A state moves one step at a time under one of 7 hidden systems, and each row is a state written as 22 numbers. Each run below is a few steps of one system.
path 1, T, 10 rows:
[[ 19 -10  43  -1  24  25   2 -14 -17 -13 -16 -34  -8   1  17   8 -22 -11
    4  20  22  24]
 [-16  13  -1   7   3   0  25  33  21 -14  -7 -15   9  22 -24  17  23  26
  -24 -14  34  14]
 [ 33  13  16   9 -13 -13  -1 -12  -5  42  -6  -4  13  10 -13 -17   5  27
  -41  -5 -35 -20]
 [ -2 -13  -2  -8 -40 -35   3 -19 -23 -34  13  19  20  -1  -6   8   4 -34
  -11  -1  -3 -13]
 [-29  21 -35  12  -7  -1  -6   2   2  13  10  44 -31 -20  -1 -21  11   0
   29  -8 -12   5]
 [  3 -28  23 -11  49  12 -13 -27 -21   7   6  -2 -19 -22  26  -4 -28 -12
   19  12  -5  13]
 [-18 -22 -21 -10  22  19   7  24  25 -19   8 -15  11  13   8  30   7  11
    7  -7  51  11]
 [ 32  15  -2  -2   0  19 -16   9  17  34 -18 -29  14  17  -7 -15   6  47
   -4   9 -14 -14]
 [ 22   5  21 -11 -30 -25   3   2 -10 -30  -5 -31  32  11 -22  10 -15 -31
   -9  11 -13 -17]
 [-17  40 -13  34 -40  -5  19  22  15   7   3  29 -11 -11 -17  -3  10 -19
    3  -6  -6   6]]
path 2, X, 10 rows:
[[ 23  47  -7 -11  -8  -6  20   3   8   9   0 -32  24  39 -15  14 -11 -14
  -14  -9  16 -17]
 [ 18  45 -14  31 -51  -1   8  -6 -12  -7 -19  -2  16  -9 -25   4 -15   2
  -17  -1 -12   9]
 [-23  -5  14  27 -11 -20   5   2 -20 -28  -5  19  -7 -39 -29   0  -8  -9
  -11  -1 -25  25]
 [-34 -40   5  18  24  -3  -2   8   9  13  33  37 -11 -30   6   2  11  -5
   -4 -16   4   7]
 [  8 -52  -1 -20  10   9 -19 -22   2  16  23  17   0   4  39  -4  21  11
   10   7  18 -16]
 [  6   0 -21 -54  12  -8  -4  -4   2 -13  -7 -12  -1  38  12  -6  17  11
   33  15   6 -18]
 [ 17  53 -25 -16  11   9   6  10  12  16 -16 -31   2  18  -8   0 -27  -6
   23   7 -17 -10]
 [ 19  30   7  31 -22  24   6   8  -1  -9 -22 -32  13 -15  -8  22 -39 -17
   -8   8   1  21]
 [-15  -5  32  42 -19   8   7  22  -2 -21 -13  -1  -6 -20 -26   0  15  16
  -26  -5   6  33]
 [-10 -32  42  15  10 -23   4   3   0  20  22  24  -4  -8 -10 -15  28   4
  -33 -12 -15  -8]]
path 3, C (10 x 22):
[[-19 -10   9  24   7  40 -31  19   4   7  -5 -14 -21 -27  33   2 -18 -22
   10 -17 -10  13]
 [ -7 -20  47   7   6  29 -23   9  -9  -7   4 -28 -16  16  18 -18  26  -3
    6 -11  32   5]
 [  9  20  25 -11   8  -7  10  -1  -2  22   7 -10  -6  46 -10 -27  38  17
   -7 -10  24 -15]
 [ 29  36  -5  -9 -18 -32  25 -34 -18  16   5   7  17  28 -15  -1  -2  -4
  -26  -3  -1 -17]
 [ -3  24 -43   7 -26 -22  19 -22 -20 -23  -6  27  11 -16 -22  17 -19   4
   -9   2   0  16]
 [-23 -13 -24  16  19  -1 -15   1  -7 -11  -2  23  -8 -50 -15   4 -25  16
    7  -1 -27  23]
 [-21 -55  15   6  32  13 -30  18  12   1  27  -5   6 -30   9   4  -8  -9
    8  -9   0  -2]
 [ 10 -37  15  -7  -1  25 -18  18  30  16  21  -8   5  13  22 -10  29   4
   25  12  25 -20]
 [ 35  16  18 -28 -11  -2   9  -1  11  12  -9 -21   3  36   3 -16  15  -5
   26  35   0 -22]
 [ 17  55  -6 -11 -10 -14  43   2   4  -4 -20 -16   4  22 -12  18 -19 -26
   -3  15   1   3]]
path 4, X, 10 rows:
[[-39  14 -19  25  21  14   2  32  12 -13  -5   3 -15 -30 -13  15 -17   0
    5 -17  -3  30]
 [ 11 -43  31  33  12  28 -27   0   5  27  13  -7   6 -29  13  -4  -4  16
  -17  -4  -1   6]
 [ -3 -43  31 -21  -7 -12  -5   7   0 -26  14  -9  11  26   3  -4  41  -1
   -2   3  30 -13]
 [  6  32 -11 -20  -6 -20  10   3  12  31   8  15  -8  33  -8 -29  29   4
   15   2 -11 -30]
 [ 26  32 -11 -14  -9 -12  19 -30 -14   6  -8  -1   4   0  13  14 -41 -40
    9  20 -17  -5]
 [-23  24 -33  14  -7  15  16   8  -2 -33 -25   4 -14 -17   2  26 -16   3
    2  -5  19  40]
 [ -7 -19  15  26  28  15 -19   7  -5  14 -11  -6  -8 -30 -10  -9  -5  43
  -21 -12 -24  22]
 [ -6 -50  32  -7  11  -7 -15  13   7  -9  29 -19  24   6   2   9  10 -15
  -21 -17  12 -20]
 [  4   5 -12  -3 -40   0 -12   8  13  16  20  14   4  28   5 -24  45   4
   15  -6  16 -30]
 [ 24  26   7 -22  -9 -21   8 -31 -23   4  -8   8 -11   6  -4 -22  -9 -21
   30  34 -26  -9]]
path 5, C:
[[-16  29 -36  15 -21 -11  23  32  39  14   8  24   4  -7 -15  13   1 -14
    4  -2 -15  -6]
 [ 13 -13  21  22 -20   9  -8 -21 -12   7 -14  15 -14 -38  28  -2 -21 -23
    2  23 -33  13]
 [-35 -27  16 -16  26   2  10  18   1 -45  -5  -3 -20   1  11  11  15 -12
   14   3  27  26]
 [ -3   6  -3  -9  39  17  -1   6  20  51  -1  -2 -19  19  25 -10  12  27
  -11 -16  -4  -9]
 [ 32  -8  13 -19 -23  -5 -11 -25 -23  -6  -3 -32  27  29  20  10  -6 -14
  -27  -9   5 -25]
 [-14  42 -42  -2 -37  -4   3  14  -2 -27 -10   4   1  17 -23  -6  19  15
   17  -9  14   3]
 [  3  35   8  21   8  -7 -10 -14 -24  24  -2   6 -12 -27 -25 -22 -29  -7
    1  -5 -46   3]
 [-16 -27  20  20   6  -2   6  -4 -11 -23  30   7  10 -20  -8  22 -11 -31
  -11 -12  37  15]
 [ -4 -27  -6  11  11  16  -3   1  20  22   6  29 -12  -8   5 -15  35  52
    9  11  17  12]
 [ 23 -30  21 -42  24 -26  -7 -12  -3   5   3 -16  17  12   0  -5  -4   1
    2  20 -30 -29]]
path 6, W, 10 rows:
[[-26  -4  20  10  10 -22 -14 -11 -27  15  26  27 -18  -9  -6 -25  14 -12
  -20 -36 -19  -9]
 [ -7 -21  -3 -16  19  -9  -6 -37 -26   7  39  28  -9   6  21  -8   6 -20
   12 -12  30 -11]
 [  2   3 -41 -30  18   1   1 -26  -7  -3   8  18  -7  14   4  -6  10  29
   37  14  33   3]
 [ 22  17 -33 -22  28   6  -5  -7   4   2  -7 -24  19  -1 -24   6 -32  28
   32  22  -4   0]
 [ 17   6 -20  21 -15  22  -5  22  25  -4   1 -27  37 -20 -23  26 -33  -1
   10  12   5   4]
 [ 10 -16  22  42 -39  17  -6  28  22   1 -10  -2   9 -31 -15  -4  11  12
   -2  21 -14  11]
 [-11 -29  57   7   0 -21  13  25  12  -7  -2   6  -9 -10  -8  -8  22 -20
  -11  16 -26   1]
 [-14  -5  22 -11  10 -21  37   8  19  20   9  24 -21  19  30   8  24 -34
  -20  -4   0  -9]
 [  8   7  -8 -30  -1  -3  16 -30 -12  10 -23  11 -26  28  55   5  10  -5
  -16   0  -2  -2]
 [-13  26 -34 -33  10   0 -11 -10 -26 -28 -30 -20 -12  23  16   8 -14   9
   -3 -23  -8   5]]
path 7, W (10 x 22):
[[  8 -15   5  27 -21  35 -29  -7 -14 -16 -24  -8  -8 -39  13  -3 -18  10
   14  16 -12  26]
 [-34 -28  29   7  28   3 -11  41  11 -27   3 -17  -5 -10 -22  -3  15   7
    3 -10   6  14]
 [ 10  -9  35  11  16   1   9  10  25  52  29  -1   5  17   4 -11  21  -2
  -18  -8  10 -22]
 [ 30  -5  17 -24 -35 -17  19 -27 -11 -10  -3   3  10  34  19   1  20 -16
   -7  22  15 -17]
 [-15  45 -36 -21 -12 -29  24   1  -7 -19 -27  18 -18  14 -14  -1   6   3
    5   2 -21   6]
 [ -1  25 -18  10  24   6  -5 -18 -17  20  -6  -2  -9 -27   6  10 -51 -13
   -9 -15 -32  10]
 [-15 -35  -9  20  -8  32 -27  -1  -8 -23  10  -6   7 -22  25  21 -10  -1
   -5 -22  32  19]
 [ -9 -28  12   4   8  11 -31  19   8   4   5  -2  -4   3 -15 -33  40  50
   10  -5   3  -2]
 [ 19  -5  32 -23  22 -23   0   1   5  16  28 -20  20  21 -24 -16   0 -20
   13  11  -4 -36]
 [ 16  33 -18   2 -37  -6  35  -5  15   6  14  16   9  16   1  12   4 -32
   13  16  30  -9]]
path 8, E (10 x 22):
[[  0  15 -12 -30  30  -5 -15  -5 -13   6 -24  -9 -16  14  -8 -26   5  44
   11   2 -32  -2]
 [ -1  -1  -1 -18  26  -5  -2   9   4  -6  17 -32  24   3  -3  29 -43 -46
   -1 -13  -4 -17]
 [ 16  16 -22  36 -46  33 -10   1  10  13  12   3  15  -6   1   1   5   8
   10  -1  36   2]
 [  7  -1  40   9   1  -7 -10  -5 -27 -17 -21  -7 -14 -13 -34 -33  12  26
    8  21 -21  18]
 [-27  -3  13  -8  32 -30  33  26  20  -2  24  10   3   5 -20  18   1 -30
  -12 -11   2  -5]
 [ 27 -10 -15  12 -24   8  11 -24  16  46  12  30   5  -3  36   6   8   6
  -15  10   6 -10]
 [ -1 -21  -5 -28 -14 -11 -10 -15 -25 -49 -34  -1 -10   3  13  -2  10  16
   10  20 -12  14]
 [-34  27 -33 -18  31  -3   0  36  22   3  -3 -12 -11   7  -8   7  -9  -6
   12 -24 -20  -7]
 [ 28  -7  14  25  -7  36 -22 -12   3  37  14 -18  11 -15  30   5 -30 -22
   -5  -3   1 -10]
 [ -3 -10  19  10 -30  13  -8   3 -19 -45  -8 -14   1   9  -9  -8  27  11
   10   4  43  19]]
path 9, Z, 10 rows:
[[ -5  -1   1 -26 -10 -27 -11 -10 -19 -19 -12  11 -14  -9  10 -12 -11 -33
   19  14 -53 -12]
 [-34  10 -18   1  22  18   5  12   9  -6  10   8 -28 -14  28  15 -20 -42
   29  -9  13  16]
 [ 17  -5  13  19  19  47 -13 -15  -6  27  -9 -12 -18  -9  28  -7  -9  26
    3   4  22  24]
 [  7 -12  30 -18  22  -1   1   4 -11 -22  -9 -39  14  30 -16   1  15  27
  -23 -10  26   4]
 [  5  33 -18   0 -16 -18   8  19  17  21  13  -7  25  30 -30  -3  16  10
  -20 -24  -2 -30]
 [ 25  13  -4  12 -53 -20  -3 -27 -20   0   7  16  19 -12  -8  -6 -13 -28
   -4  12 -23 -16]
 [-35  -3 -12   6  -8 -16  10  -1 -14 -39   2  36 -23 -28 -10  -1   2 -19
   25   9   1  26]
 [-14 -15   8  12  52  12   2   3  13  35   7  21 -27 -30  12  -6 -10  13
    7   2 -15  17]
 [ 15 -53  15 -18  28  16  -5  -5  11   2   7 -23  19   6  33  23  -4   6
  -13   4  24  -3]
 [  5   2 -28 -25 -15   7 -11  21  21  -7 -10 -21  14  36  -2  -3  29  36
   14  -1  15 -18]]
path 10, Q:
[[ 14 -15  21  22  14  12  18 -31 -11  25  20  20  -5  -1  12   3   9  14
  -18   3  49  18]
 [ 10 -23  -3 -29  13 -30  20 -12   0 -10  -8   9  15  20 -17   3  28  48
  -22  12   6   0]
 [  3   5 -38 -27   9 -26   3  15  25  13   1  -3  26   3 -15  15 -15   4
   -7  -3 -44 -30]
 [  7  -5 -24  10 -40  11 -20   1   6  -7   2   2  14 -30  21  16 -31 -40
   16   9 -21  -8]
 [-18  -6  13  18 -18  25 -17  14  -4 -29 -15   4 -28 -23   7 -19  14  -6
   41  18   5  27]
 [-14   1  44   5  50  17   5  18   7  18   2 -17 -29   5  -2 -18  10   5
    5  -5  10  16]
 [ 16  -5  17  -7  14   3  24  -7   8  23  12 -15  14  34  22  20   8  -2
  -40 -16  38  -9]
 [ 26  16 -22 -16 -44 -21  12 -19  -9  -5 -18   6  20  30  -2   3  21  26
  -26   3  -3 -15]
 [ -4  32 -20 -13 -11 -33  -3  -2 -18 -16 -16   2   1  -8 -31  -8 -20 -11
    2   0 -54  -9]
 [-30   6 -20  23   3   8 -11   2  -7  -5  20  16 -11 -37   3  10 -32 -41
   15 -19  -5  12]]
path 11, Q:
[[ -5 -29   4 -18  -2 -26  39   9  32   0  11  33   0   6  16  18  27 -14
   -1  26   9  -6]
 [ 11  -3 -21 -25   1  -5  13   0  24  23 -28  18 -17   1  38   6   4  12
    4  29 -40  -4]
 [ -5  -6  -6 -27   8   6  -5  10   1 -27 -36 -27  -8  -2  37  28 -27 -22
   -2   5 -28   8]
 [-21  23 -21  13 -15  38 -19  28   5 -14 -25 -26 -14   6  22   9  -2   1
    0 -29   8  14]
 [  7  14  38  25 -10  26 -31  -4 -29   7  -9 -34  -6   9  -3 -25   3   8
  -20 -27   4   2]
 [-12  17  27   1  -4 -19   5  -4 -25 -13  23  -7   4  29 -28 -15  19 -15
  -16 -30  34  -8]
 [ 11  31 -14   5  -6 -24  17 -32 -14  34  28  33   3  11 -22 -18   9   7
   -6  -9   9 -15]
 [ 13 -14 -14 -15  10 -34  12 -44 -27  -8  14  29  11 -20 -14   5 -22  -3
    2  19 -11   1]
 [-22 -19 -51 -11  19  -9   2   9  17 -17   8  28   3 -30 -11  18 -11  18
   28  13  -4  13]
 [  8 -39  -4  10  19  29 -29  16  26  18   1  -9   8 -36  11   5 -19  20
   19  17 -19   2]]
path 12, E (10 x 22):
[[-15 -13  15   3 -35  -7  14   1  -3 -20   9  11  -3  23  28  10  34 -30
  -26 -18  32  -3]
 [ -4  31 -14 -11  -7 -11  -1 -23 -25  19 -13  24 -31  23  12 -31  27  24
   -5 -15 -14  -4]
 [ -8   4  -5 -29  36 -18  -3 -30 -37 -15   3  -7  -5   0   9  11 -39 -31
   -2 -16 -12  -1]
 [ -9  13 -53  12   4  25  -7  -4   4   2  21   2  14  -6   1  21 -18  10
   10 -23  43   8]
 [ 24 -13   8  14   8  19 -34 -15 -16   8  -1 -18  14 -20 -25 -22  -9  49
   11  12  -5   7]
 [-10 -21  22  -9  17 -21   2  28  12 -27  21 -19  28  -1 -46   5   2 -11
   13   7   8 -10]
 [ 19  10  -2  17 -22  -5  20  10  37  44  24  24  11  -2 -10  -8  15  -5
    9  20  -2 -22]
 [ 20 -16  26  -5 -25 -14  18 -20  -9 -17 -23  17 -11 -12  15  -2   4 -14
   10  49 -20  12]
 [-36  14 -23 -14  12 -10  32  31  24 -22 -25  14 -26   3  11  21   9  -5
    2   0  -9  21]
 [  6  -3  -5   6  14  25  -8   1  14  43 -16  -6 -14  -5  47   9 -16   4
  -28 -14 -29   0]]
path 13, Z:
[[  5  18 -13 -20  -1  19  23  13  23  -8 -18 -18  -9  23  33  25 -10 -27
   25  22  25   8]
 [ 17  44  -5   9 -11  25  11   2  -2   4 -48 -25 -15  10   8   2  -8  24
  -10   6  -4  23]
 [ -7  19  25  14  -4  -6   4   7 -23 -18 -27 -30   2   9 -13   9  -7  -1
  -51 -31 -14  12]
 [-23   7  -4  28 -29  -4  -8   8  -8  11  18  15   4   2  -1  -2  20  -4
  -43 -51   5 -10]
 [  0 -18   9   3 -22 -16 -22 -38 -36  10  27  34  -7  -5   8 -30  20  -3
   -4 -12  -5 -15]
 [-19 -12 -10 -31  33 -26   8 -25 -19 -12  34  30 -12   3  -6 -10   3 -16
   33   4  19  -4]
 [ 11   5 -34 -10  44   8  10 -17  14  30  21   9   4 -10  -5   8 -28  13
   33  19  16   1]
 [ 30 -19  -9  -5  12  17  -7  -5   8 -15 -11 -31  32 -15 -13  22 -32  23
   15  30  10  13]
 [ -6   0  -3   8 -10   6  -7  50  29 -23 -14 -29  19  -5 -35   6   7  25
    6   7 -10   3]
 [ 10   3  35  24 -33   1  -7  35  24  20  -6 -12   6  -7  -7 -11   9 -19
   -9   6 -40 -18]]
path 14, T (10 x 22):
[[ -2  30 -23  16 -12   3   7  -4  -9   5  -7 -15  13   7   9  32 -26 -13
  -47 -41   2   2]
 [  5   6  -2  35 -44  17 -31 -21 -35  -6  -2   4   4 -13  -4 -19   8  23
  -18 -23   8  10]
 [-22 -11  24   1  15 -20 -22  -4 -32 -18  26   7  -3  -7 -43 -34  15   3
   13 -17   2  -3]
 [ -4  -5  -2   0  36  -8   9  -6  13  38  53  21   7  -2 -10  -4  -5 -19
   14  -5  22 -19]
 [ 32 -20 -18 -12  -1   8  10 -28  10  14  10  17  10  -3  17   8  -2  16
   29  42  29   1]
 [  2  -4 -28 -31  12 -12   8  16  16 -31 -28  -7   6  -4 -19  10  -3  30
   29  34 -17  11]
 [  0   8  -9   5   9   4   0  34  31  12 -15 -24  12 -18  -4  22 -34 -12
  -12  -2 -47  -5]
 [  8 -16  22  33 -49  26 -13  16  11  -5 -12 -13   5 -13  32  13  -1 -26
  -18   0  -2   2]
 [-19   1  37   9 -25   2  -6  22  -4 -19 -14   2 -29  14   4 -32  48   1
    4  -3   1   6]
 [-10  17  35 -20  34 -25  22  -5  -9  22   7   3 -25  30   4 -16  12 -24
  -17 -17  -8 -12]]

Name the system that made each run.
path 15, 2 rows:
[[ -4  23  -1  15   4  12   5  -8 -18 -12 -35  -4 -24 -29   9   9 -37 -12
   -2   5 -27  34]
 [-31 -24   9  22  25  21 -10  16  -3 -15  -2 -13  -7 -18  11  19 -10   4
  -28 -33  12  27]]
 -> W
path 16:
[[ 12  -1   3  12  16  33  10  26  47  38  -3  -8  -9  -9  21   8  -8   0
   22  25   2   6]
 [ 26 -22  34 -12 -11  10  14  12  13 -19 -36 -29   4  13  19  16   8   5
  -10  34   2  10]]
 -> T
path 17:
[[ 15   9 -21 -28  -7  15  -9  -5  10  11 -14   2 -18  16  27 -18  12   8
   50  31  -4  -9]
 [ 11  32  13 -25  26   2  15   1  -9 -17 -28 -36 -11  16  -1   6 -30 -23
   19  19  -6  11]]
 -> Z
path 18:
[[  5   9  18  21 -30 -14  -5  17   0  -6  -8   5   6  -7 -51 -30  29  34
    0  12 -19   2]
 [ -7  -3  27   4   4 -42  23   7   7  12  22  26   0 -13 -24  -5   2 -35
   -7   8 -32 -14]]
 -> C
path 19:
[[ -1  46 -17   5   3   9  29  21  12  -7 -32 -28   2  18  -7  27 -14   9
  -22 -10  11  21]
 [ 11  11  16  37 -20   7  -7   6  -8  10 -22 -17  11 -17 -14   4 -12  21
  -50 -18 -29   9]]
 -> X
path 20 (2 x 22):
[[ -6   6 -35 -18 -41  -6 -10   9  -2 -39   9  -8  22  18   1  13   5 -26
   17 -11  21 -17]
 [ 11  40  -8  20 -17  17 -19  -5  -9  20  -6   5 -17 -16 -20 -37  -7  10
   38  14 -20   4]]
 -> Q
path 21, 2 rows:
[[  8  26 -26   5 -24  10  33  -8  16  15 -17  24 -18  -4  38  20 -11 -22
    6  22   0  13]
 [ -4  -3  -2  -4   8   9   3 -16 -24 -24 -47  -3 -26 -12  24  10 -13  21
  -14   8 -13  38]]
 -> Z
path 22, 2 rows:
[[ 16  40   4  16 -14 -18  32 -22 -12  34  -1  18  -3  19  -5  -3   6   3
  -44 -14  -2  -3]
 [ -2  -4 -15   0 -22 -30  14 -36 -37 -28  -9  28   5  -9  -5  12  -3   5
  -31  -4  -4  14]]
 -> C
path 23 (2 x 22):
[[ 22  -2  14   7 -44   6  24  -2  13  -9 -34  10  -8   1  28  10  14  -4
   -5  40  -1  16]
 [-22  11   4 -18   6 -16  23  14  -1 -21 -46   3 -32  11  12   5  17   9
  -20   0 -28  21]]
 -> Z
path 24:
[[ -2   2 -19  -2  35  16 -16  13  10  -1  -8 -15  -1 -32 -18   0 -36  12
   43  21 -21  14]
 [  4 -27  21  21  14  29  -2  35  38   3   9 -27  18 -19  -5  21 -15  -8
   10  15  17  10]]
 -> E
path 25:
[[-19  19  32  14   5  -4  -6  31   7   5   2  -6 -21 -14 -18 -21  -4 -39
   20  -1 -35  -4]
 [  3  -3  33  32  -3  22  16  -9   2  23  22  13 -14 -10  27   7  -4 -41
    0   5  33  12]]
 -> X
path 26 (2 x 22):
[[  9   2  28   1 -13   3 -11 -35 -50 -32  -3  -9 -10   3   5 -16  -4 -19
   16   6  25  14]
 [-28  29  -2   5  38  -8  24   9  -1   2  15  12 -17   9 -35  -9  11  15
    5 -16  29  18]]
 -> Z
path 27 (2 x 22):
[[  0  27 -25  -3   3  -3 -10  17  14  27  15 -17  21  27 -24  -5  10  26
  -18 -35   4 -26]
 [ 30  13   1  21 -57  -8 -17 -20 -19   8  11   1  28  -9 -15 -13 -10 -12
  -10  -2 -17 -22]]
 -> C
path 28, 2 rows:
[[-10 -17   5  -5   2  25   4  24  25 -10 -26  -1 -27   7  28  -1  33  23
   17  20  18  23]
 [ 13   9  30 -16  30  11   3  18  14  22 -27 -42  -7  27  13  -2   2  13
  -23  -3 -19  -6]]
 -> Q
